Rows are one point carried round by a steady rotation, each followed by how many ticks it has turned.
The counts run from 0 to 488.
[163  86  80  96 128 132 134 125 156 139 173 135 115 149  95 158 122 131
 131 147 102 146 139 119 130 105 101 117 108 151 124 153 135 136 131 110
 147  88 147  99 134 146 110  79 102 162 162 116 118  99 123 132 131 195
 133 137 112 136 148  86 165 121 100  68 145 104 122 104 109 170  65 102
 165]
377
[111  72 144 140 108 125 147 130 168 141 142 125 119 166 116 114 119 131
 111 150 149  74 138 115 192 121 107 121 118 133 118 130 107 158 122 137
 140 126 129  97 150 149 160 120 102 158 157 108 134 100 131 165 135 146
 151 190 114 130 169  93 141 139 186  76  72  92 144 158  88 103 132 131
 134]
24
[146 168 155 131 131 133 157 124 135 147 139 103 111  73 122 158 100 126
 144  89  94 139 123 151  96 145 156 156 178  98 130 157 192  83 149 157
 100  93 144 149 147 125 101 152 137  98 106  95 142 159 174 108 128  75
 113 102 118 138 116 121 160 150  94 135 171 138 135 113 146  98 168 108
 130]
321
[ 61 146 168 173 105 126 117 145  95 149 120 178 154 152 164  92 160 109
 128 123 128 118 137 101 120 111 110 117 100  91 113 128  54 117  85 143
 116 150 129  98 142 125 144 129 132 126 123 169 131  94 100 128 120 124
 143 142 109  86 157 161 125 113 162 166 136 163 111 157 102 120 118 160
  90]
269
[ 56 148 171 175  97 129 120 142  97 152 119 172 159 151 168 100 149 107
 126 123 127 114 138 100 117 105 111 118 103  88 117 122  52 124  87 145
 115 150 134  98 147 127 141 132 131 122 124 165 132  90 101 131 119 123
 145 143 108  87 155 166 129 117 163 169 141 162 114 157 101 124 123 162
  92]
268
[ 87 123 171 159 139 137 112 150 102 136 108 192 117 156 154  70 178 112
 153 114 146 153 140 118 104 128 116 123 110 118  99 141  71  90  81 141
 127 136 135 104 143 113 148 127 127 147 126 181 131 134  80 100 133 125
 115 137 121  89 148 151  99 102 146 162 146 170  93 142  98 131 111 151
  91]
275
[131  81 120 149 162 127 153 145 135 111  98 113 110 165  76  84 139 142
 127 135 186 110 123 115 174 139 103 117  91 146 108 103 124 171 101 116
 152 136 103 129  95 134 176 121 109 148 129 120 114 165  93 150 137 161
 108 138 132 147 159 108  82 120 178 109  67  82 126 154 132 128 147 148
 119]
8
[100 124  95 153 152 142 139 165 125 149  92 148 133 124  68 118 145 120
 148 108 134 168 113  92  80 104  86 128 115 110 116 142 127 152  78 117
 133 120 164 141 134 112 127 100 113 126 107 143 102 157  87  90 101 161
  82  80  92 157 123 141 131  98 107 168 155 118 143 106 145 187 128 141
 133]
135
[146 132 120 108 174 149 101 123 102  75  85 109 112 150 142 124 156 145
 132 119 177 143 123 150 109 145 152  93 103 167 142  75 144 132 140 120
 159 174  91 163  85 114 143 144 131 149 141 170 121 163  87 122 156 126
 106 122 176 118 120 149  60 116 125 128 143 136  71 141 142 137 129 134
 117]
421
[ 77 119  92 138 133 144 122 163 144 148  79 141 146 129  82 132 151 116
 133 123 142 152 103  82  82  96  93 120 128 121 138 132 122 176  89 112
 145 143 163 147 160 105 125 105 114 129 122 153 103 142  92  85  95 150
  92  92  91 171 101 147 128  97 115 168 140 116 163 105 141 189 125 138
 144]
139
[116 138  90 146 128 109 136 152 123 146  86 119 160 106  88 120 141 133
 117 145 128 138 101  95 121 110 111 159 136 115 144 129 111 184 104 104
 116 124 131 136 117  96 121 100 147  85  88 123 113 157 144 120  87 145
 132  71  98 173  84 144 117 106 131 174  90 105 201 103 177 162 138 136
 131]
348
[141 133 120 106 170 151 101 120 109  71  84 103 116 148 144 125 152 143
 132 121 182 139 121 148 109 146 151  91 110 167 146  73 146 137 141 122
 160 176  90 165  92 114 146 149 131 149 141 165 118 165  90 118 156 118
 106 125 176 124 110 147  58 118 125 131 141 131  78 139 143 139 134 131
 117]
422
[116 143  98 151 129 115 142 151 125 139  78 109 156 102  92 131 130 131
 120 134 135 140 103  97 108 111 108 156 147 109 147 125 121 178 102 113
 112 122 143 143 121  95 116 107 145  87  86 122 115 162 142 110  92 133
 128  71 104 176  75 149 121 108 128 181 103 107 197 103 178 169 150 131
 130]
346
[161  93 129 127 128 114 164 100 148  92 157 106 124 147 113  95 100 132
 119 146 149  94 125 140 202 141 116 108 109 151 115 113 122 157 137 126
 127 120  87  96 100 170 163 125 106 136 126  80 116 122 127 175 138 141
 149 160 138 143 151  95  98 134 174 109  44  80 138 145 141 120 111 127
 110]
230
[106 115 104 152 145 124 142 144 121 114  85 101 147 153  92 102 137 139
 106 144 181  90 106 110 172 126 118 114  89 132 130  78 118 194 111 115
 146 165  90 145  94 127 168 129 123 126 115 124 113 147 108 161 120 147
 124 122 128 146 142 134  83 123 181 134  64  87 141 157 150 120 156 157
 115]
3
[140 130 156  81 129 107 113 101 143 117 140 151 139 117 162  75 157 116
 136 159  99 127  98 156 154 162 165 137 173 154 133 155 131 106 157 137
 123 138  75 113 148 127 139 150 145 110 118 121 134 133 153 108 120  75
 144 131 131 130  88 124  74 114 133 159  57 137 156 101 162  90  87 119
  97]
84
[ 83 113 164  96 136 125  89 137 139 153 116 190 135 149 160  71 198 111
 138 163 116 123 105 134 141 147 154 133 150 149 127 156 106 107 127 137
 146 163  92 121 178 106 150 146 141 142 144 170 142 121 125  95 119  91
 129 149 115 106 114 138  88 101 143 143  89 158 131 118 115  80  91 142
 100]
289
[184 108 125 128 157 130 143 108 128  56  91  82 104 141 120 104 118 150
 127 121 196 131 133 148 152 149 127 108 122 165 132  83 130 158 131 118
 135 136 104 134  75 128 151 131 122 135 117 117 114 180 102 142 155 125
 126 129 174 157 107 121  59 120 155 132  82  96 125 135 161 161 145 116
 114]
217
[147 104  92  99 107 148 125 112 163 127 162 118 119 139 123 196 101 129
 126 126 110 140 143 118 105  91 104 104 121 144 144 137 138 141 142 121
 140 108 169 112 146 144  98  93  95 165 170 122 119  84 122 125 137 173
 134 147 123 140 132 105 180 132  92  78 180 114 112 113 102 188  84  93
 172]
382
[153  98 127 121 120 114 158  96 151  91 143  97 136 149 119 101 103 134
 112 151 151  89 119 138 201 139 122 108 118 151 124 105 118 169 140 125
 131 134  86 104 103 161 161 130 110 130 128  88 117 118 130 172 136 134
 152 158 142 152 138 103  92 134 177 116  36  80 148 144 148 123 119 127
 110]
228
[163 100 138 104 168 137 150 111 147  88 130  97  94 143 107 103 121 140
 133 123 161 109 118 164 169 166 150 103 118 166 115 106 181 125 155 137
 152 141  76 144 103 155 166 156 109 155 141 103 124 164 113 148 159 112
 107 157 158 135 156  97  78 139 151  90  88  95  93 148 138  91 141 128
 116]
439
[171 165 116 146 164 128 117 140  72 107 109  90 109 123 139 171 133 162
 119 114 150 143 154 146 102 129 158 144  94 127 145  80 137 115 138 122
 125 122 113 156  57  99 107 121 159 122 124 148 139 165 139 152 160 153
 142 100 179  94 133 140 119 141 110  99 192 146  77 150 137 126 153 124
 134]
194
[ 89 149 178 204  89 128 170 137 126 140 107 100 139 120 137 132  88 123
 112  95 151  86 144 104 141 112 106 131 128  69 125 107  97 147  98 157
  96 121 159 112 136 138 146 141 122 107 107 107 136 117 140 157 125 108
 149 145 114 128 156 142 160 153 181 149 128 120 146 173 111 119 197 140
 112]
469
[123 116 159 149  72 137 174  88 164 101 158  97 132 134 146 139  61 112
 119 106 136  85 139 123 160 114 100  88 133 112 121 117 113 151 131 151
 112 122 148  91 145 184 146 140  84 137 134  83 120  83 121 162 136 114
 149 179 123 146 158 113 154 152 169 122 103  96 135 156 110 147 139 117
 119]
243
[117 133  87 143 132 106 137 155 122 147  93 124 159 109  84 117 146 133
 118 151 130 137 102  95 125 111 112 158 130 115 140 133 109 182 101 103
 118 120 127 133 113  98 121  97 149  88  90 122 110 156 143 121  86 155
 132  72 100 170  85 142 121 105 132 171  85 102 197 105 178 160 129 137
 133]
349
[ 83 119 179 135 130 148  99 139 132 123  86 180 115 147 166  80 176 110
 150 112 155 151 130 123  92 135 124 110 147 133 121 141  88 104  97 144
 137 156 143 119 171 103 144 142 124 153 140 186 129 140  80  74 136  93
 109 150 124 116 112 155  93  98 141 169 141 170 112 130 106 140 119 136
 100]
280
[151 124 176 110 148 127 103 113 123  95 101 157 100 125 177  71 169 124
 157 123 147 165 130 157 112 161 150 133 170 154 124 146 105  81 127 137
 120 128 116 115 136 100 135 143 145 132 122 158 136 171 114  83 145  82
 125 132 155 121  83 140  64 100 124 168 110 164 121 106 142 137 108 112
  93]
74
[151 101 127 120 114 116 151  94 152  82 130  88 138 144 128 107 101 136
 109 150 160  87 115 136 194 135 123 104 126 156 140  95 119 181 143 120
 134 146  87 111 107 155 160 135 113 128 129  92 117 123 131 167 133 125
 150 154 145 160 121 112  84 132 176 123  37  80 154 140 152 131 130 125
 115]
226
[121 105  85  79 131 128  96 139 153 172 154 133 130 147 117 180 157 139
 108 174  92 113 125 119 138 113 147 139 117 156 155 138 156 140 162 115
 165 135 117 135 154 112 108 106 132 159 178 140 143  91 160 139 123 165
 146 145 116 115 141 106 166 133 106  47 145 124 121 118  95 101  86 119
 172]
167
[129 120 152 126 112 136 165 100 163 105 133  73 122 126 128 140  78 127
 112 116 147  70 118 146 173 142 143  99 146 129 135 101 172 153 161 154
 131 150 105 138 137 164 158 169 103 134 138  82 132 123 147 162 141  86
 130 169 137 151 150 105 124 162 168 102  87  88 132 160 130  87 172 123
 125]
448
[103 136 176 189  97 148 161 120 118 120 138 139 119 142 150 124  95 111
 141  75 143 128 159 116 106 106  89  99 109  86  98 130  85 108  89 157
 105 111 172  91 139 160 139 132  93 141 123 128 124 103  89 133 141 130
 128 158 120 107 173 138 157 136 151 147 174 145  92 163  90 159 143 132
 107]
258
